Questions about the array below.
1) Read off the minimum.
2) Read off the largest entry in the last row.
3) Read off the third entry on the main diagonal.
4) Read off the last entry, reading row by row.
5) Read off the entry directly above the largest entry.
6) Read off the smallest entry in the first row.
7) Read off the last entry in the row that holds the smallest entry.
8) Read off the largest entry in the first column.
[[40, 14, 23, 21, 7, 37, 10, 7, 32, 22, 20, 28, 4, 31, 22],
 [6, 25, 23, 20, 23, 17, 21, 20, 5, 22, 10, 20, 16, 0, 15],
 [24, 19, 20, 13, 19, 39, 21, 0, 24, 19, 19, 26, 3, 36, 14],
 [10, 27, 29, 29, 13, 13, 13, 26, -1, 30, 0, 25, 13, -26, 20],
 [10, 18, 26, 27, 16, 16, 19, 22, 14, 25, 5, 23, 17, -2, 18],
 [4, 41, 19, 10, 28, 22, 20, 10, -18, 24, 13, 23, 6, -10, 11],
 [40, 18, 17, 15, 12, 33, 12, 8, 28, 19, 28, 24, 8, 37, 22],
 [25, 20, 27, 27, 9, 20, 10, 21, 15, 28, 8, 26, 12, -4, 23],
 [10, 31, 25, 20, 18, 26, 17, 12, -2, 27, 5, 27, 3, -10, 14],
 [48, 13, 23, 25, 1, 33, 3, 12, 33, 25, 21, 29, 5, 23, 28],
 [23, 17, 30, 29, 7, 24, 12, 18, 19, 29, 4, 28, 8, -3, 22],
 [34, 17, 21, 17, 12, 39, 14, 3, 28, 21, 20, 28, 2, 34, 18]]
1) -26
2) 39
3) 20
4) 18
5) 10
6) 4
7) 20
8) 48

W =
[[ 29 -16  22  31  20  12  13 -17   5   1  -2  38  21]
 [ 15  19   1   4 -17 -14  17   9  20  -9   9  -9 -21]
 [ 51   3  26  -1   6  17  17   0 -42  31  56  15  25]
 [-42  44 -39 -27  -4  12 -11   1  21   3 -36   7 -31]
 [-14  22 -17  -9   1  26  22  -8 -20  -2 -14  26 -14]]
What is the entry directly above 44?
A: 3
What is the entry directly below -31?
A: -14
The entry just right of the largest entry -> 15
The 1st entry, reading row by row is 29
The third largest entry: 44
What is the smallest entry in the first row?
A: -17
The second entry from the end, reading row by row -> 26
The entry directly below -21: 25
The largest entry in the first row -> 38
The entry just right of the centre entry: 0
What is the top-right entry?
A: 21
The 5th entry from the end, reading row by row is -20
The entry just left of 0: 17
What is the second entry on the main diagonal?
A: 19
The entry directly above -8 -> 1
The fourth entry in reading order: 31
The largest entry -> 56
The entry just left of the largest entry -> 31
What is the entry in the bottom-left corner?
A: -14
The 2nd entry in reading order is -16
The 4th entry from the end, reading row by row: -2
What is the second largest entry?
A: 51
The entry just left of 4 -> 1
The smallest entry in the first column -> -42
The smallest entry in the last column is -31
The median entry: 4

Questions about the matrix below.
1) Which number is the entry just left of 37?
2) Which number is the entry just right of -23?
[[1, 0, 0, 0, -1], [-1, 0, 1, 2, -1], [3, 9, -1, 6, -7], [-8, -3, -9, 8, -13], [-12, -17, -11, 1, -13], [34, 52, -8, 22, -18], [0, 11, -6, 13, 19], [-2, 35, -18, 37, -55], [9, 0, -2, -7, 12], [7, -15, 17, -23, 39], [28, 4, 11, 17, 13], [10, 1, 6, -17, -13], [-32, 0, 7, 13, -26], [1, -35, 19, -34, 51]]
1) -18
2) 39

x =
[[ 17 -22   4 -19 -26  12  29  -1  -1 -17 -22]
 [ 11 -52  -2   2 -17   5  11   1  -6 -13  -5]
 [  9  22  -3 -25 -11  11  21   2   6  -5 -15]
 [ 19 -28   1 -15 -31  10  30  -1  -2 -14 -19]
 [ 17 -22  -1 -17 -28   6  21  -1  -1  -8  -9]
 [  8 -41  -2 -10 -26   5  24  -9  -4  -5  -8]
 [ 15 -22   0 -12 -31   9  26  -1  -1 -15 -10]
 [  7 -28   4  -4 -10   5   8   1  -2 -11  -8]
 [ 10   1   0 -20 -17   9  15   1   3  -8  -9]
 [ 20 -15   0 -22 -34  11  32  -1   0 -13 -18]
 [ 18 -26   4 -16 -28  12  23   2  -1 -19 -19]
 [ 19  -2   4 -18 -27  12  23   6   2 -18 -18]
 [ 14 -20  -4 -10 -26   3  17  -1  -1  -4  -3]
 [ 15  -9   1 -23 -21  11  23   1   1  -9 -20]
 [ 15 -48  -2  -5 -35   7  25  -3  -5 -14  -7]
 [ 10   2  -3 -19 -23   5  24  -4   3  -1  -8]]
Rows and columns are numbered from 1.
Give the entry in the top-right corner.
-22
The bottom entry of the column that holds the smallest entry is 2
The entry in row 1 and column 2 is -22
Give the maximum.
32
Give the entry at row 1, column 3.
4
The entry in the top-left corner is 17
Give the entry in row 2 and column 1.
11
The entry directly above the largest entry is 15
Give the entry directly below the smallest entry.
22
Give the entry in the bottom-left corner.
10
Give the entry directly below the largest entry.
23
The entry at row 3, column 3 -> -3
The bottom-right entry -> -8
The entry just right of the largest entry -> -1
Give the bottom entry of the column that holds the largest entry.
24
Give the entry just right of -34.
11
Give the entry directly below 30.
21
The entry just right of 14 is -20
Give the entry just left of -35.
-5
Give the entry in row 2 and column 2.
-52
Give the entry just right of the smallest entry.
-2

X =
[[-10 -49 -50 -47 -49  24   3 -21   3   3   2]
 [ 31 -41 -35 -37 -38  15  31   1  26  34  40]
 [  7 -52 -48 -57 -52   0   6   3   6  10  13]
 [ 21 -22 -11 -20 -15  11  34  -7  31  36  35]
 [ 31 -36 -25 -38 -31  -1  30   9  27  33  39]
 [ 12 -57 -54 -53 -54  27  23 -18  20  22  23]
 [ 24 -32 -28 -29 -31  16  32  -2  28  35  39]
 [-12  29  37  31  34   7   3 -18   3   6   0]
 [ 20 -12 -12 -12 -16   2  19  13  15  26  33]
 [-29   1 -14 -10 -18 -17 -13  18  -8  -1  -2]
 [-38   9  20   7  19   6 -31 -35 -26 -31 -41]
 [-38 -16 -19 -18 -18  13 -25 -25 -21 -22 -29]
 [ 11 -48 -44 -39 -42  35  22 -26  18  20  21]
 [ -6 -50 -44 -48 -44  21  -3 -24  -3  -4  -5]]
Counting starts at 1.
Give the top-left entry.
A: -10
Give the bottom-left entry.
A: -6
Give the top entry of the column that holds the largest entry.
A: 2
Give the entry directly below -47.
A: -37
Give the entry at row 3, column 1.
A: 7
The entry in row 2 and column 1 -> 31
Give the entry at row 1, column 3.
A: -50
The entry directly below -42 -> -44
The entry just left of -42 is -39
The bottom-right entry -> -5
Give the entry at row 1, column 2.
A: -49
Give the entry in row 2 and column 3.
A: -35
Give the entry just left of 30.
A: -1
Give the entry just left of -53.
A: -54
Give the entry in row 3 and column 2.
A: -52

Read these off the grid that follows. Indices start at 1.
1) Find the entry at row 3, column 1.
2) Find the entry in the bottom-right corner.
3) Find the entry in row 1 and column 2.
4) Find the entry just right of the smallest entry.
5) Find the top-right entry.
6) Find the entry at row 2, column 1.
7) Find the entry directly above the largest entry.
8) Find the entry at row 1, column 1.
[[  1   6 -17  18 -25  15 -13  27  -8 -20]
 [  4  19  55 -36 -51 -12 -27  31  22 -32]
 [-12 -58   2 -17 -36  25   0 -25  15  42]
 [ -5  -8 -28  50  29   1  -8   5 -36   8]
 [ -2  46   5   9  27 -34  14  50   5  -5]
 [ 46  41 -19  19  16  11  14  16 -43  18]]
1) -12
2) 18
3) 6
4) 2
5) -20
6) 4
7) -17
8) 1

[-47  -6  10  -6   6   5 -27  37 -12  16 -19   8   8 -21  18  21]
The last entry: 21
Read off the fifth entry from the end.
Answer: 8
Read off the second entry from the left.
Answer: -6
Read off the 3rd entry.
Answer: 10
Read off the entry just right of the largest entry.
Answer: -12
The 2nd entry from the end: 18

Read these off the matrix that follows.
1) What is the entry directly above the largest entry?
2) What is the first entry in reading order?
3) What is the entry in the top-right corner?
4) What is the second entry on the diagonal from the top-right corner?
[[ 24  -4  14 -38]
 [-46  45  23  11]]
1) -4
2) 24
3) -38
4) 23

Questions about the row below.
1) Which number is the third-last entry?
2) Which number is the 3rd entry?
3) Which number is the 1st entry from the right?
4) Which number is the 1st entry?
 0.09   0.18  -0.10  -0.09  -0.07  -0.09
1) -0.09
2) -0.10
3) -0.09
4) 0.09
